(in the rows, 128 means zero)
Which row each row swaps with, under one turn or mirror:
The rows were stretched afterwards, more along some directions than others.
gef: [147 133  97 100  99 105 112 152 145 134 121 106 147 144 104 106 113 105]
bivu: [115 133 146 132 150 123  91 112 143 135 105 138 120 122 127 138  96 116]
zasol: [124 133 164 136 120 130 126 112 138 122 130 106 137 121  77 127 112 126]
linis: [130 129 141 140 121 138 146 123 139 128 125  97 151 130  91 131 135 136]
Rumov: [125 137 127 109 156 106 121 146 134 140 136 111 135 139 150 116 117 154]
Simad: [170 104 103  99 144 123 161 135 135 124 152  96 160 160 146 122 111 132]
Sog: [164 105  96 102 129 132 150 119 139 137 154 133 137 148 133 122 103 119]
benet: [146 125 113 112 136 116 102 111 132 125 134 141 115 133 154 119  88  95]
fiv: [104 141 132 128 128 127 151 140 103 105 130  84 165 130 117 134 141 130]
zogi: [139 159 142 114 141 131  93 115 145 147 132 143 114 130 117 136  92  94]
dar: [145 136 100 104 136 108 116 114 126 130 140 135 125 144 154 127  97  90]
lonis: [141 120  56  79 145 125 132 121 144 154 127 143 152 140 133 131 102 121]
Dobuk: [154 105 146 119 122 113 139 126 143 112 134  94 142 126 115 158 133  79]
tul: [147 134 124  98 122 106 137 136 153 161 122 105 132 135  85 137 119 113]
Fom: [157 136 122 128 142 131 113 139 122  93 131 104 158 157 164 140 113  96]
Budi: [147 123  79  82 146 103 144 143 144 156 146 125 144 143 147 137 117 123]
pebip: [147 124  85 104 128 121 150 100 138 147 119 112 147 150 130 143 113  89]
Zemi: [110 150 139 117 121 112 137 125 126 152 118 116 126 111  87 154 145 122]
mavev: [140 101 111 121 136 135 142 129 131 105 149 125 141 130 124 112 119 155]
dadi: [129 127  87 108 148 145 159 119 127 135 109 124 156 145 118 150 135 131]
lono: [154 117 160 132 134 128 110 134 142 101 148 122 133 134 140 144 112  89]
mir: [143 122 144 121 161 135  97 138 141 109 118 138 128 118 130 147 123 120]
suto: [123 101 112 113 121 117 148 113 134 137 128  89 142 118 128 103 116 142]
vep: [124 145  94 117 155 150 131 129 108 129 122 152 145 145 129 132 111 159]
goged: [119 140 141 137 117 133 138 138 127 121 124  85 156 128  94 125 146 143]
Bosu: [147 122 129 114 134 110 103 142 119 118 142 110 134 127 157 124 135 110]
zeze: [138 158 137 126 127 134 126  98 115 125 130 134 127 123 119 160 119  96]
feka: [130 138 120  93 115 104 121 144 138 166 120 116 127 119  97 122 140 107]
kig: [146 147 136 103 131 106 114 135 148 156 133 108 138 131 116 140 104 109]
Vava: [124 113 111 118 133 113 137 141 146 132 131  89 150 140 132 102 130 147]
gav: [146 145 126 104 145 125  83 130 149 138 121 118 151 140 129 119  76 115]
nit: [141 108 111 128 134 122 130 150 142 110 140 101 152 148 136 103 122 138]
sor: [130 139 122 109 131 122 149 107 119 158 131 112 138 122 116 151 152 118]
lotaz: [135 131 147 107 160 113 109 152 149 142 133 113 134 129 157 121 136 141]
pimu: [145 127 135 108 168 109 130 156 156 128 136 106 143 148 148 143 128 133]
Tifa: [137 133 106  91 157 122 129 116 147 168 115 132 135 142 103 125  98 128]
zunip: [142 126 142 124 150 119  86 142 148 114 109  99 146 152 146 112  90 110]
fopu: [144 133  94  98 153 128 113 124 144 142 144 159 116 136 149 131 101 105]
kenat: [122 163 105 122 132 134 129 112 130 147 135 133 143 150 104 104  97 148]
popa: [133 146 131 114 149 118 128 134 160 139 123  97 159 154 136 128 119 139]
fen: [127 137 139 146 116 132  92 118 138 106 128 140 119 109 111 127 119 113]
Lumi: [126 162 131 125 139 142 133 102 109 125 128 142 132 130 119 162 120 102]

Swapped with gef: popa
Swapped with Simad: Dobuk
Swapped with bivu: vep

